One turn moves each row of this set onto another row. After a few examples, where does it send each row asked below?
bidil: [-23   2 -30   0  13 -27   6   0 -10  -3  -7   1   3  -9  10  16 -10  -2
  -2  14]
Lises: [-10   5 -35  -3  -1 -14   3 -22  -5  -2  -2   4  -1   4  25   3   9   2
   8  10]
Tas: [ -7   6 -22   6  10 -11   0  10 -11  14 -19 -10  -4   1   6  19   6 -18
 -12   4]
kana: [ -2   5 -27  -3   4 -42 -11  -8  -9   6   9   3  -1  -8  -1  10  -3 -11
   9   0]
tuv: [ -5  19 -34  -2 -13 -18  -6  -3  -2 -13  -5   5   3   1   2   0  -3 -21
  -8  -6]
penom: [ -8   2 -29 -10  20 -19  -9  -9  -3   3   0  -2   7 -10 -10  11   0 -14
   2 -11]
temi: [ 12  10 -31 -11   9 -22  -1 -12 -10  10  -2  -6  -2   1  10  16  13  -9
   8 -11]
tet: [ -5  12 -22 -10  -4  -4 -14 -15   4   1  12   3   6  -5   5  -2   1 -14
 -11   4]
tesi: [-23   6 -28   9 -16 -11  10 -19  -5  18  -9  10   0  -8   1   5  11  -4
   3   6]
Fidos: [ -9  23 -22  -1 -14  -8  11 -13 -14  12 -18   5   6 -14  -7   8  -7  -6
   0   5]
Pil: [-10  10 -30  11   3 -12   6 -13 -11  -8   1   0 -12   0  19  17   2   1
   8   7]
gir: [ -5   8 -11   2   5  -7   3  -6 -25  22 -13   9  -6  -8 -12   9   2 -12
  -6   7]
miza: [-10  17 -17 -10  -8  -8  -9  -4  -1  22  -2   9  -3  -7   1   7   6  10
 -14  14]
Tud: [ -1  -1 -28 -20  -3 -18   6 -21  -9   9 -22  11   3  -7  12  15   2  -1
  -3  14]
finut: [ -7   6 -19   9  -2 -15  -5  10  -4   3 -11  -3   2   8  11   9  14 -21
 -11  -6]
nini: [-18   9 -13   7  12 -22   5  11 -11  -2   3   0   2  -4   8  16  -2  -9
  -5   8]
fidef: [ -6  24 -26   1 -15 -18  -7   3 -15   2  -4  -4  -6   4  -8   3   2 -20
  -7  -6]
Selut: [-16  -5 -25 -19 -11 -15   1 -22  -3   9  -5  16   9  -6  -4   3   8 -10
  -6   1]
dimo: [-18  21 -18 -17  -1 -19  12  -4  -3  12 -17  11   8 -12   5   7   0  -1
 -10  16]
dide: [ -1  10 -31  -6   3  -3 -13 -15   8  -8   3   3  -2  -6  15  10  -3  -8
  -9   8]
doke: [-10  -2 -24  -3  -1 -23  -3  -9 -19  13 -19   9 -12 -11  -5  20  -8   1
  -2  18]
gozez: [  3   4 -19   2  23 -21 -10 -12  -6  14  -6   2   5  -5  11   4   7 -21
   7   2]
sed: [-11  11 -15 -14  -9 -14  -2  -6 -17  16  -4  17  -4   4  -9  -3  17  -5
  -8  -2]
dapo: [ -7  13 -31  -6  15 -32 -10  -5 -13   0 -13   5  -7   5   3   0   9  -6
  11  -8]
Nilo: [-20   2 -26  -1 -13 -10  -9  -7   2  20 -24   0  -6  -5   0  17   8   1
  -8   9]

tet turns into fidef
Selut turns into sed
dimo turns into tesi
Now these:
dide turns into tuv
dapo turns into gozez

One turn moves each row of this set onto another row. After a few examples, where does it send each row asked below?
Totur: [  1  -3   4 -17  -1 -12  -4 -16 -14  -3   2   5 -15  -6 -18   9  15 -32
   4   8]
teza: [  7 -10  -7  -3  -7 -16  10 -10   2 -15  -8  -2   7   9  -1  -5  -4  -8
 -15  -8]
Did: [ 17 -17  -1  -9  -2 -17  16  -7  13  -4   0 -15   9  10 -12  -2  -7 -14
  -5  -1]
ninud: [ -1 -22  -1 -21  -4  -6  28   2  -9 -12  -1  10   1  11  -6  -9  10 -19
 -12  -5]
rof: [  1 -23   3 -11   4 -10  22  11   3   8   5  -7   7   7 -25  -1   3 -11
  -4  -5]
Nidel: [ 23 -16  -6  -8   7 -24  11 -14  -4   2 -11 -11   5  14 -12   2  -3  -3
  -7  -7]
balu: [  7  -5   4 -15   4 -15  -8 -20 -16   1  -1   3 -14  -4 -20   8  12 -30
   5  10]
dun: [ 14 -24   1  -8   8 -18  14  -2   4  12  -1 -12  10  11 -22  -1  -5  -8
  -2  -1]
tebon: [ 14 -10  -4 -14  -9 -16  20 -10   4 -18  -5  -9   1   9  -5   1   1 -12
 -14 -12]
lov: [  9  -2   2 -15   5 -14  -7 -19 -13  -1  -3   2 -12  -2 -21   8   7 -34
   7  11]
safir: [ 18 -16  -3  -3  -6 -14  17 -18   0   7  -7  -1  11  15  -5   5   6  -8
   5 -14]
birep: [  7  -3   3 -17   0 -14  -6 -21 -12  -3   0   3 -15  -5 -17   8  11 -33
   4   9]
tef: [ -1 -17  -3  -3   9 -12   9   8 -14   8  -7   5   6  10 -17  -6   4  -1
 -12  -9]
piz: [  4  -1   6 -16   5 -14  -6 -15 -15   4  -2   3 -15  -6 -24   6  15 -31
   4   7]
mevum: [  4 -29  -1 -15  10 -10  21   3 -18   8  -4  10   4  13 -15 -10   9 -11
  -6  -2]
far: [  9   0   4 -15   4 -16  -8 -19 -14   2  -4   1 -17  -5 -21   6  12 -31
   6   8]
fif: [  6  -1   2 -17   2 -12  -3 -16 -10  -8   0   2 -14  -5 -18   8   8 -38
   4  11]
Besi: [  7 -20   0 -10  15 -17  16   6 -14  11  -6  -3   2  11 -24   2   8  -1
  -8 -12]
Nit: [  2   0   6 -17   0 -12  -4 -12 -13  -2  -1   5 -16  -6 -21   5  16 -32
   4   5]
bilil: [  9 -19  -2  -3  -1  -9  20  -7  -7  16  -5   4   9  15 -14   6  11  -4
   5 -17]
Zeg: [ 10 -14  -3  -7 -15  -7  22 -12   4  -4  -4   2   8  14  -3   6   8 -11
   0 -18]
Goko: [  3  -5   3 -16   4 -14  -5 -16 -18   2   1   5 -15  -6 -20   8  15 -30
   5   8]
Nogo: [ 18 -27  -7 -11  10 -19  15 -16 -13   4  -9   3   7  18 -10  -9  -2  -9
  -2   2]
Nivu: [  3 -16   0  -7  -9  -4  25  -2  -4   5  -1   6   7  12 -10   6  15 -10
   1 -21]
beli: [ 12 -14  -7   0   6 -20   3 -10  -8   3 -12  -1   9  13 -11  -5  -7   0
 -11  -5]
tugu: [  6   1   4 -16   0 -13  -5 -18 -11  -4  -3   1 -16  -6 -19   5  11 -33
   3   6]
Vakuv: [  6  -5   3 -15  10 -12  -5 -12 -18   2  -2   5 -11  -4 -24   8  11 -34
   8  10]
pak: [ -8 -12  -2  -6  -5  -9  16   7  -4 -11  -4   7   3   6  -9  -6   6  -8
 -17 -11]
burut: [  1  -3   5 -17   4  -9  -2 -10 -14  -4   0   5 -14  -6 -21   9  13 -37
   5   9]
maza: [ -3 -14   1 -15  -2  -8  26  11  -6  -8   0  -3  -1   5 -15   2  12 -12
 -16 -15]
suzut: [ 14 -20  -7 -14  -6 -15  21 -18  -2 -15  -7   2   5  15   0 -10  -2 -18
  -8   1]
puve: [  2 -19   3 -14  -7  -8  23   6  13  -7   5  -8   5   5 -14  -1   0 -17
  -9  -5]

far turns into tugu
dun turns into Did
Now these:
tef turns into beli
Vakuv turns into lov
bilil turns into safir
balu turns into birep
ninud turns into mevum
Besi turns into Nidel

One turn moves each row of this set onto another row. After a few examples, where does it send each row asked below?
Lelal: [  5  -6  -8  11  28 -23 -20  20   1  -2   6  14   2  -4 -16  22  -4 -20
   6 -11  -8  15  21  -6   0   9 -12  10  15   9   6]
keleg: [ -4  -1   3  14  31  -7 -12  15  17 -15  -4  21  -1 -15  -3   2   0 -13
   3  -5 -12  16  25  -2   5   5 -12  12   5   9   6]
vofit: [ -7 -21   5  -5   6   4 -21   3  -1  -3   1   8   7   8   2   5  24 -16
  -9  -1  -7  -6  -1   2  15   3   2  26  -7   3  20]
peka: [-11 -14  13  -7   8  -2 -16  10  -8   2  -5   1   8  20   4  11  16 -15
  -7  -1 -12  -2  14 -11  19 -10  -1  28   9   2   6]
Feli: [  0 -20  10  16   1  -1 -27  18  -5   0   7  19  -4   8   9   7   1 -13
 -13  21  -5   9   6 -22  17  -1  -1   9  -4   0  18]
sevu: [  3  -4  -8   9  30 -21 -15  21   4  -2   2  10   5  -1 -12  20   0 -17
   5  -8 -12  16  22   0  -1   8  -9  11  15  14   6]
rume: [ -1 -21   6   3  17   1 -27   4  -5   1   4   0   6   9  -4   1  25 -13
  -5   3  -4  -4   2   0   9   2   7  22 -11  -1  23]
kugad: [ -2 -24  15  12   8  11 -26  15 -10  -2   5   5  -6   3   4  -1   7 -13
  -4   9 -11   4  -5  -6  13  -3   1   8 -16   1  11]
lotu: [-20 -23   0   6   2 -19 -18   9  -2  -1   3  10   4   2   7  21   7 -18
 -13  16   5  -3   4  -9  33  -3 -11  23   4   6  22]
Radu: [-10 -23  17   8   6   5 -30  15  -3   3   4   7   2   7   7   4   8  -3
  -5   9  -8   2   5   6  31  -1  -4  10 -18  -1  11]
niz: [ -5  -5  -4   9  33 -13 -11  16  10 -14   0  13   0 -14  -5   9   2 -11
   7  -7 -14  18  21   5  -2   9  -8  10   5  10   8]
Sibu: [  1  -8  -3  10  38 -20 -17  15   8 -10  -2   7   1 -11 -14  18   3 -17
   7 -10  -7  16  16  -5   1  10 -11  11  10   8  11]
kugug: [ -3   0  -2  18  23  -8 -10  11  19 -11   0  28   5 -17  -3   3  -8 -17
   3  -5  -7   8  21  -1  14   5 -13  12   5  13   3]
sakez: [-16 -17   1  15  12 -20 -19   7  -3   2   6   4   6   1  -1  16   3 -20
  -8  18  12  -9   7 -14  35  -8 -10  20   2   3  19]
kago: [-22 -21   9   2   9 -11 -14  11 -14   2  -3  -9   3   7   2  19   7 -16
  -3   4  -4  -3   7  -4  32 -13 -16  22   4   4   6]
sofan: [  0  -3  10  14  37  -8 -20  13  15 -12  -6  11  -3 -14 -12  10   4 -19
   7 -12  -9  14  17  -6   6   7 -15  10   7   8   7]
buk: [  3  -2  -7  23  20 -10 -18  17  12   0   6  23   8 -11 -14  11 -13 -25
   2  -8  -6   5  17   1  16   8 -16   8   9  18   2]
loga: [  6  -8  -7  20  23 -16 -24  21   1   3   9  17   1  -6 -15  16 -12 -23
   7 -11  -8   8  16  -1  10   7 -17   9  11  12   0]
bude: [ -5 -18  11   7  -1  -5 -30  16  -2   3   5  20   6  16  11  13   4  -4
 -11  17  -6   5  16 -10  30  -2  -1  15  -5  -3  16]
suv: [  5  -4  -1  22  21  -8 -23  14  13  -1   7  24   4 -13 -16   9 -10 -27
   4 -13  -5   4  13  -3  16   8 -17  10   7  13   2]
fofa: [-18 -20  10   8  11 -12 -13  17 -16  -1  -1  -8   1   4   1  17  -4 -18
  -3  14   2   6   2 -18  26 -13  -7  13   1   7   3]
Mul: [  0  -3 -12  12  20 -16 -10  19   2  -1   6  20   8  -3  -9  11 -12 -17
   8 -10 -12  10  26   3   6   3 -10  13  11  15  -5]
mago: [ -6 -20  10  -2  10   5 -17   6  -4  -8  -1  -1   8   7  -3   4  14 -19
  -6   4   0  -1  -7 -11  10   1  13  17  -8   7  11]
vun: [  1  -4 -11  19  24 -18 -17  20   2   3   7  13   7  -4 -14  17 -11 -22
   5  -8 -10  11  19   5   8   5 -16   7  13  18   0]
Nagu: [ -9 -26  11  11   5   6 -29  14  -5   2   5   8  -7   3  10   5  14  -9
  -6   7 -16   0   2   7  20  -2 -12  16 -13   0  19]
poso: [  3   3   4  21  25  -3 -19  14  20  -6   0  25   5 -14  -8   5  -7 -23
  -1  -6 -10   8  20  -2  15   8 -17  11   8  13   5]
rud: [ -8 -12  14  -3  11  -4 -13  11 -12  -4  -6  -2   8  18  -1  11   8 -18
  -4   6  -2   5   7 -24  15 -10   7  20   6   4   3]
tufi: [ -1  -7 -14   7  26 -19 -10  16   4  -8   5  15   7  -5  -8  14  -3 -14
   6  -9 -12  15  22   5  -2   9  -4  14   8  14   4]
Ket: [ -2  -2  -1  10  36 -14 -14  14  13 -11  -4   8   5 -10 -11  15   5 -17
   3  -8 -10  17  17   1   0  12  -9  12  10  12  12]
pazi: [ -7 -21   9  12   2  -7 -26  15  -1   4   5  21  -4  10  14  13   9 -10
 -15  18 -10   2  15 -13  26  -3 -15  19   2  -3  22]
Mego: [-11 -19  11  -6   8   0 -23   5   4  -7  -1   5  15  10   2   9  15 -10
  -8   4   1   0   2   3  25   4   9  20 -12   2  16]
Kebuf: [-16 -23   1   2   3 -17 -22  11  -2  -2   5   8  12   7   5  21   2  -9
 -10  16   8   1   4  -4  34   1   1  15  -5   4  18]
Ramu: [ -6 -17   9  21  10  -9 -29  12   3   4   6  17  -1   4   8   8   8 -13
 -13  21   1  -1  15 -20  28  -6 -11  17  -1  -4  25]
dakuz: [-13 -25   1  12   3 -16 -18  13  -5  -4   5   9   1   0   4  17  -3 -19
 -11  22   9   4  -3 -19  25   1  -3  12  -2   7  19]
borit: [-12 -12  16  -7   8  -6 -20  10  -3  -2  -5   1  13  21   6  14  12  -6
  -6   6  -4   5  16 -12  25  -6   6  22   1  -2   8]
zos: [  5   0   8  18  28  -5 -22  11  19  -9  -2  23   1 -13 -12   5  -2 -24
   2 -12  -7   8  17  -8  13   8 -15  13   8   9   4]
repor: [-14 -15   6   8  17 -12 -17  11 -16   7   3 -13   8  12  -4  14   4 -19
   0   7   2  -8  11 -11  30 -17  -8  22   4   3   5]
geku: [ -4  -4  -8  19  19 -10 -10  14  10  -4   5  23   7 -14  -8   6 -15 -19
   6  -8  -7   5  21   4  15   3 -15  11   7  16  -5]
bir: [ -3 -22  13  18  19   2 -32  12  -4   3   7   7  -8   2   5   1  16  -8
  -7  13  -9   2   8  -3  18  -4  -8  14 -15  -7  25]
Gozum: [-21 -21  12   1  11 -13 -19  15 -11   0  -2 -10   7  10   4  20   3  -4
   0  10  -2   6   9  -2  35 -10  -4  14  -5   1   7]
Dimu: [  0   0   8  17  36  -4 -17  14  18 -10  -5  14  -1 -14  -9   7   2 -18
   2  -8 -13  15  17   0   7   9 -15   9   5  11   8]
pamam: [ -2 -13   7  -1  16  -6 -20   7 -11   5   0  -5  11  23  -5   7  18 -17
  -3   0  -4  -5  13 -12  13  -9   7  26   5  -2   9]

suv turns into loga
dakuz turns into fofa
Now these:
pamam turns into rume
tufi turns into niz
borit turns into Mego
Ket turns into Dimu
vofit turns into Nagu

